In the rows, 128 means zero.
One turn moves every row onto another: examples first, then more rows asked
Z891: [151 113 148 138 130 163 150 112  93 136 141 118]
Z686: [142 126 155 138 132 159 139 102  95 118 137 112]
Z364: [127 155 140 120 111 142 142 122 109 119 129 114]
Z316: [138 125 163 146 138 111 144 133 130 160 151 120]
Z607: [135 134 135 123 119 145 110 130 109 141 130 139]
Z540: [126 124 154 138 145 112 153 136 130 148 159 111]
Z625: [147 130 132 117 153 157 130 113 100 139 140 137]
Z182: [130 120 152 133 151 125 129 151  99 149 136  80]
Z789: [134 121 154 127 155 127 125 152 102 145 135  81]
Z96: [146 129 128 117 151 159 137 112 100 136 136 131]
Z695: [135 120 152 132 150 122 127 146  98 149 136  78]
Z749: [138 111 150 140 148  99 137 127  99 152 128 104]
Z956: [131 128 178 117 160 130 146 154 107 139 128 115]
Z719: [144 144 170 122 158 126 149 150 116 153 142 111]
Z295: [141 131 132 115 151 157 131 114 107 139 136 138]
Z118: [142 132 180 128 150 117 150 153 108 143 137 118]
Z188: [138 126 153 138 133 152 145 101  87 117 133 116]
Z817: [143 135 133 115 152 157 127 116 107 137 138 138]
Z470: [132 145 131 118 105 143 143 132 103 138 125 110]
Z728: [128 151 141 124 110 143 134 115 105 120 126 106]
Z839: [136 130 136 127 116 150 113 131 110 138 126 136]
Z481: [143 119 151 141 123 161 143 115  97 118 143 118]
Z774: [140 114 152 138 146 102 133 128  95 151 131  92]
Z587: [117 113 151 136 141 108 146 126 130 148 147 117]
Z186: [120 145 138 128 112 148 131 122 103 116 131 106]
Z605: [134 132 137 122 123 149 113 127 116 138 128 141]
Z336: [141 140 182 128 149 126 152 151 104 143 137 108]
Z420: [138 111 149 138 146  98 132 123  98 149 130  99]
Z737: [142 123 159 139 129 159 146 106 100 120 143 121]
Z190: [129 120 152 128 157 129 128 155 104 148 138  84]
Z609: [130 132 160 143 143 110 145 126 127 158 156 114]
Z988: [139 111 150 140 146 102 136 127  95 154 130  95]
Z142: [132 147 135 119 113 142 148 121 100 118 128 112]
Z812: [127 128 158 145 136 111 153 128 126 151 157 108]
Z541: [139 146 180 128 156 123 143 148 110 151 140 112]
Z889: [136 133 138 123 126 148 112 126 114 140 132 144]

Z587 moves to Z891
Z295 moves to Z182
Z609 moves to Z686
Now these:
Z96 moves to Z190
Z737 moves to Z336
Z142 moves to Z540
Z186 moves to Z316
Z607 moves to Z420

